In the rows, zero is written as 128.
Each path is a new rotation, seen through one point. The rows after it are directions, each followed by how far the rotation turns it, in degrees per step (0 if it stays put).
Each turn is a multiple of 5 degrees from 10 to 175, or 0.
Each row of a path follows its step; steps can be skipped.
Rotation 1:
step 0: [122 129 130 130 129 123 144 138 129 121 126 131 132 132 132 125 134 126
 127 123 138 149 122 126 117 139 123 140 123 123 132 148 122 132 139 129
 123 117]
step 4: [122 111 124 129 132 115 124 148 128 125 128 137 128 132 135 124 138 124
 116 122 145 139 122 133 126 127 135 123 123 130 132 134 112 136 130 131
 122 123]
step 5: [115 125 123 137 134 121 135 120 123 129 131 128 126 133 128 130 127 143
 133 132 127 123 120 132 124 116 119 141 113 137 130 130 113 140 132 111
 125 133]
step 6: [128 131 128 120 119 129 133 126 144 123 116 124 124 131 121 116 135 116
 118 123 135 140 122 127 127 119 125 142 123 119 127 136 118 137 123 124
 111 132]
step 7: [130 126 113 116 134 116 132 122 109 129 136 125 127 134 137 125 130 129
 118 129 127 141 122 141 115 126 127 123 128 132 121 125 119 135 133 127
 112 125]
step 9: [126 119 127 129 130 127 141 115 117 120 125 134 126 141 118 117 130 121
 122 132 121 126 120 134 125 124 116 137 109 125 130 144 118 129 133 126
 128 122]
step 10: [137 132 129 116 134 115 122 130 136 134 126 125 132 131 125 132 129 123
 113 122 138 127 130 128 121 127 130 124 126 122 124 142 106 142 129 119
 116 139]
step 12: [132 135 136 128 126 123 128 135 117 131 132 119 125 135 124 125 148 121
 123 120 131 125 116 114 118 125 118 139 115 122 134 134 126 134 120 120
 117 121]
step 13: [129 114 118 121 131 118 138 128 121 131 121 130 128 142 126 134 130 133
 114 135 128 124 114 135 133 128 133 135 134 124 126 150 122 137 132 135
 121 121]
Directions:
[127 132 126 126 127 126 123 128 128 123 129 127 133 131 131 129 125 122
 130 127 129 129 126 129 123 129 130 129 130 132 127 126 129 124 125 128
 125 126]  90
[128 124 127 129 124 129 126 130 135 126 124 129 126 129 126 131 130 126
 125 130 130 128 125 131 133 126 131 128 130 127 130 127 127 125 126 134
 126 128]  160
[127 127 126 123 128 130 130 125 125 125 129 132 128 124 126 132 131 131
 125 129 122 126 125 134 128 131 131 132 127 133 128 127 128 126 129 127
 129 130]  175
[126 132 128 125 126 129 132 124 122 127 125 125 126 126 127 128 129 131
 129 130 132 129 129 128 131 128 128 127 133 127 127 129 131 129 125 129
 122 121]  60
Rotation 2:
step 0: [119 127 118 138 123 129 126 145 128 116 122 123 136 128 115 128 124 130
 140 145 139 127 122 138 118 130 128 137 138 129 120 114 128 131 134 131
 124 137]
step 1: [117 139 118 137 132 125 125 127 134 132 126 128 124 121 115 129 131 136
 131 148 127 135 120 119 131 118 136 116 148 140 126 122 120 132 132 124
 125 122]
step 2: [118 135 122 128 132 137 138 134 147 131 117 113 125 118 128 141 134 123
 135 131 124 127 123 122 128 129 132 128 135 139 114 140 126 118 119 119
 129 125]
step 4: [120 138 135 134 127 120 121 143 118 116 122 130 136 135 121 121 129 121
 143 132 143 140 121 126 127 125 122 121 141 138 128 126 131 119 123 126
 125 118]
step 5: [121 133 128 140 128 118 122 140 127 118 132 115 127 123 122 138 123 125
 133 150 135 126 120 117 117 128 138 130 127 132 119 137 129 130 131 119
 112 128]
step 8: [119 127 124 129 127 125 132 135 128 118 116 116 142 132 131 133 137 118
 149 130 138 125 124 125 121 130 122 142 128 138 125 128 118 112 140 129
 123 129]
step 10: [114 143 121 128 137 128 123 147 137 128 134 125 136 122 117 137 115 126
 131 138 127 133 131 118 131 130 131 118 142 136 116 127 122 134 122 124
 124 127]
step 12: [121 129 118 130 122 134 138 129 134 119 111 123 124 129 119 115 138 125
 142 126 136 130 116 134 127 123 121 121 138 136 119 115 133 115 121 127
 126 131]
step 14: [122 129 129 138 130 119 124 135 128 124 117 123 129 126 121 145 140 132
 138 142 133 139 117 115 131 139 136 131 136 131 118 137 118 133 127 118
 126 120]
Directions:
[128 126 130 129 129 127 128 127 126 132 129 125 129 126 127 129 126 126
 127 129 131 131 126 128 131 124 131 130 131 127 127 124 131 133 135 122
 123 125]  85
[125 126 125 123 129 134 127 130 133 130 127 128 130 127 124 130 127 133
 130 125 128 127 130 132 126 127 127 127 131 131 129 125 125 132 132 130
 129 130]  35
[128 129 129 130 125 127 123 130 126 126 132 131 132 130 127 128 123 128
 128 124 127 127 127 130 123 128 128 122 126 127 120 130 130 131 128 127
 125 128]  65
[128 127 125 133 128 125 131 127 125 127 129 127 128 125 127 131 127 129
 127 121 133 128 132 130 126 131 123 126 132 126 129 128 128 126 130 124
 133 129]  90
[130 128 128 127 129 131 130 126 127 129 127 127 133 127 133 130 133 127
 128 127 133 129 128 134 128 126 126 124 122 132 128 124 129 125 125 129
 124 128]  80
Rotation 3:
step 1: [131 118 144 129 119 121 113 120 131 126 121 120 133 131 120 126 126 127
 118 107 135 124 127 121 130 125 126 142 136 121 135 135 130 125 141 126
 140 135]
step 4: [130 124 136 133 119 130 132 127 127 127 109 116 124 120 127 138 130 123
 124 118 123 130 137 126 127 124 130 139 135 139 132 136 119 153 119 126
 135 130]
step 5: [138 144 107 122 142 129 122 128 122 129 126 133 116 141 130 140 129 130
 132 124 119 132 126 130 114 121 128 128 132 121 110 128 127 127 120 126
 132 124]
step 6: [125 127 138 127 111 138 123 126 122 130 143 127 121 137 129 124 132 138
 127 125 142 120 112 133 128 122 130 138 127 120 124 132 142 129 136 126
 113 121]
step 9: [131 122 136 133 116 130 127 131 119 139 150 122 130 121 119 133 128 119
 127 123 143 132 137 133 134 129 125 142 131 123 134 140 127 131 120 126
 127 143]
step 10: [130 140 126 139 143 128 131 131 127 128 115 132 126 134 131 142 127 120
 119 125 137 136 130 117 130 141 130 128 147 141 122 131 120 134 141 126
 128 130]
step 11: [126 147 115 113 119 133 137 126 118 131 130 118 124 125 133 116 135 134
 129 121 127 123 115 110 122 122 136 121 121 126 122 128 125 134 123 127
 127 120]
step 12: [132 120 134 131 111 129 123 137 127 125 118 123 120 121 124 131 139 120
 136 134 126 119 133 144 124 119 135 139 138 110 124 135 123 132 124 123
 116 125]
step 13: [132 127 124 132 145 122 115 109 138 127 116 129 132 152 129 130 128 122
 123 127 130 124 124 132 121 126 135 137 134 127 127 131 136 135 137 127
 137 122]
Directions:
[125 129 124 124 136 128 127 132 132 123 129 129 126 130 126 131 130 126
 133 127 130 125 129 130 132 130 129 128 131 129 127 125 127 129 129 128
 128 125]  140
[129 130 127 129 125 133 131 127 126 123 127 128 127 133 133 129 128 128
 127 128 121 127 126 130 128 127 131 132 130 124 127 125 130 129 126 124
 126 123]  55
[127 129 125 124 127 131 127 130 127 130 127 130 124 124 128 129 127 126
 125 126 128 130 125 127 127 123 123 126 132 132 124 130 126 131 128 129
 122 125]  60
[133 131 131 127 130 128 126 124 127 125 132 131 128 130 129 134 127 126
 126 122 130 129 131 128 127 127 123 131 128 128 126 129 132 125 127 128
 130 131]  85
Rotation 4:
step 1: [135 123 133 121 126 122 130 137 132 116 123 123 136 123 118 125 125 133
 140 136 130 121 126 138 130 128 125 117 119 122 126 137 117 137 128 136
 121 116]
step 2: [140 128 115 132 125 132 131 128 131 132 134 125 127 125 128 120 126 121
 147 141 125 125 131 132 138 125 124 124 126 129 121 135 116 143 138 134
 120 130]
step 4: [131 127 128 119 120 133 124 131 127 128 127 129 137 106 118 138 122 126
 128 134 131 123 113 130 133 123 117 126 139 126 134 141 135 133 125 129
 118 131]
step 5: [136 129 127 138 132 138 122 138 143 128 117 131 133 115 122 128 125 140
 139 130 127 123 124 121 140 122 123 134 130 129 133 132 130 142 124 139
 128 129]
step 7: [124 127 122 127 137 122 124 128 124 135 134 124 134 121 117 130 121 127
 129 119 129 130 129 130 146 130 124 111 123 126 127 135 124 138 129 128
 113 145]
step 8: [121 131 137 129 129 122 122 132 131 117 131 114 133 126 127 126 128 132
 126 132 134 118 129 121 141 125 119 129 129 117 127 133 121 142 123 130
 109 135]
step 9: [137 123 118 132 122 122 122 131 136 111 133 124 136 122 127 128 134 119
 132 139 120 122 134 116 135 123 131 123 131 122 131 142 127 132 125 139
 118 128]
step 10: [146 125 120 142 126 126 133 132 129 129 122 126 138 130 127 131 128 114
 127 133 128 130 120 114 135 130 121 119 118 135 126 139 127 139 123 129
 125 136]
step 11: [130 116 127 127 123 129 134 124 122 125 122 112 131 120 119 126 112 124
 131 133 128 127 112 119 132 137 119 126 119 124 126 127 131 133 116 131
 121 130]
Directions:
[122 129 127 127 131 131 125 126 132 128 122 124 131 125 130 127 128 131
 127 131 128 129 127 128 125 130 130 129 129 122 126 133 127 130 132 129
 129 124]  100
[124 127 128 125 130 125 129 129 126 130 132 127 128 130 134 129 132 125
 132 130 126 127 130 133 129 125 129 128 132 125 127 128 124 132 127 125
 123 130]  65
[128 127 129 128 130 125 130 125 130 125 130 128 124 130 126 131 131 133
 124 128 134 128 131 127 134 125 132 124 126 126 127 130 124 126 130 128
 128 128]  45
Rotation 5:
step 0: [122 134 119 128 114 136 114 139 134 123 125 139 131 125 116 149 138 135
 126 126 131 128 127 115 134 119 125 134 121 128 128 136 119 147 130 137
 125 129]
step 3: [122 121 123 125 119 124 132 126 141 125 130 136 129 126 134 123 135 133
 130 118 148 137 138 141 132 138 122 136 118 121 148 136 123 138 128 127
 118 118]
step 4: [132 136 123 123 145 130 128 124 129 133 135 131 129 147 115 143 139 129
 127 129 145 114 127 129 124 141 117 130 127 131 122 117 135 120 122 129
 122 135]
step 5: [130 124 134 119 118 118 120 128 118 129 135 135 137 117 130 131 126 139
 137 128 128 123 120 129 119 117 126 140 130 131 139 137 135 122 106 147
 126 128]
step 6: [127 136 124 122 126 115 109 126 141 125 129 119 131 133 125 131 138 137
 110 132 130 130 132 117 142 130 136 126 134 116 143 119 119 126 121 121
 122 123]
step 7: [135 133 135 107 131 134 126 112 122 124 143 135 123 132 127 138 117 122
 124 131 137 133 109 136 131 131 132 127 128 131 134 125 139 134 142 131
 127 115]
step 9: [131 144 135 128 123 131 120 127 136 118 119 126 120 122 119 128 120 142
 114 118 140 122 132 126 125 137 122 143 126 149 134 125 127 138 127 125
 124 127]
step 10: [120 125 129 109 140 118 127 122 130 117 126 129 123 147 133 137 133 128
 135 125 121 138 129 117 114 120 118 138 125 135 130 126 136 112 131 129
 131 120]
step 11: [124 131 137 137 119 119 127 115 137 139 128 127 128 134 128 122 135 135
 134 131 125 125 109 134 126 138 132 147 122 119 145 146 122 128 130 126
 121 129]
Directions:
[125 126 133 128 124 124 127 125 130 128 129 122 131 132 131 129 127 129
 127 127 125 129 125 127 133 123 127 127 128 128 128 129 131 128 127 122
 129 128]  80
[126 128 132 131 130 132 129 128 124 127 123 125 127 131 131 131 129 136
 127 127 127 126 128 128 128 128 125 127 123 124 130 126 129 126 127 133
 128 126]  65
[127 129 126 129 124 133 128 127 129 122 127 125 132 129 132 128 130 129
 125 131 133 132 129 126 126 133 130 131 132 126 125 125 132 130 127 127
 130 129]  125
[130 126 126 126 125 129 123 129 127 129 123 132 127 128 132 130 124 125
 126 129 128 129 127 132 127 124 123 129 127 129 127 131 132 132 126 130
 131 124]  155
Rotation 6:
step 0: [139 119 124 127 140 132 132 120 126 128 133 132 133 129 116 119 135 121
 138 131 128 126 121 115 139 133 129 121 134 131 120 126 125 123 137 134
 127 132]
step 1: [130 122 116 123 140 125 129 131 128 132 135 126 132 126 131 126 133 121
 138 127 137 113 136 131 136 133 126 122 139 132 129 129 121 127 129 116
 140 125]
step 3: [127 135 126 116 124 130 141 129 120 122 136 133 133 124 128 137 132 122
 136 125 125 117 121 143 137 127 124 132 137 132 130 127 131 142 129 132
 127 126]
step 5: [133 118 123 124 137 125 125 133 119 127 120 136 128 130 139 127 137 122
 141 118 125 129 134 134 127 131 124 128 131 130 123 119 116 133 134 141
 134 122]
step 6: [135 124 120 128 130 121 131 125 124 134 136 118 132 129 128 126 127 125
 130 121 127 125 130 117 133 125 141 127 136 122 127 132 113 134 138 146
 132 127]
step 8: [130 120 132 124 135 120 136 125 122 124 147 128 128 126 134 140 120 116
 133 138 128 121 127 128 128 120 133 133 132 127 132 124 127 117 133 125
 135 125]
step 9: [137 122 136 123 130 126 130 121 116 127 129 135 131 127 125 135 139 119
 137 123 127 118 125 136 126 119 129 131 132 148 127 126 125 121 130 131
 122 130]
step 10: [128 124 118 117 128 130 133 129 131 121 134 124 138 134 141 118 134 121
 138 124 130 126 127 133 133 118 144 135 136 134 130 136 124 125 128 131
 124 132]
step 13: [133 114 126 128 136 131 140 130 123 132 135 132 134 124 113 133 131 128
 120 125 128 129 123 125 127 123 127 136 138 133 120 128 114 130 135 127
 122 118]
Directions:
[128 127 128 129 127 130 124 129 132 126 130 126 131 131 131 130 129 128
 129 135 127 125 126 123 127 128 125 131 130 125 132 131 127 127 126 133
 128 132]  175
[126 134 128 127 123 128 127 130 131 125 125 132 129 127 131 127 130 127
 128 128 127 128 130 135 128 128 132 133 132 129 129 125 131 125 128 133
 125 129]  55
[128 128 125 130 126 132 133 125 128 127 126 127 130 127 119 123 131 128
 126 127 128 124 126 129 129 126 131 130 127 129 131 131 127 131 127 129
 129 132]  115
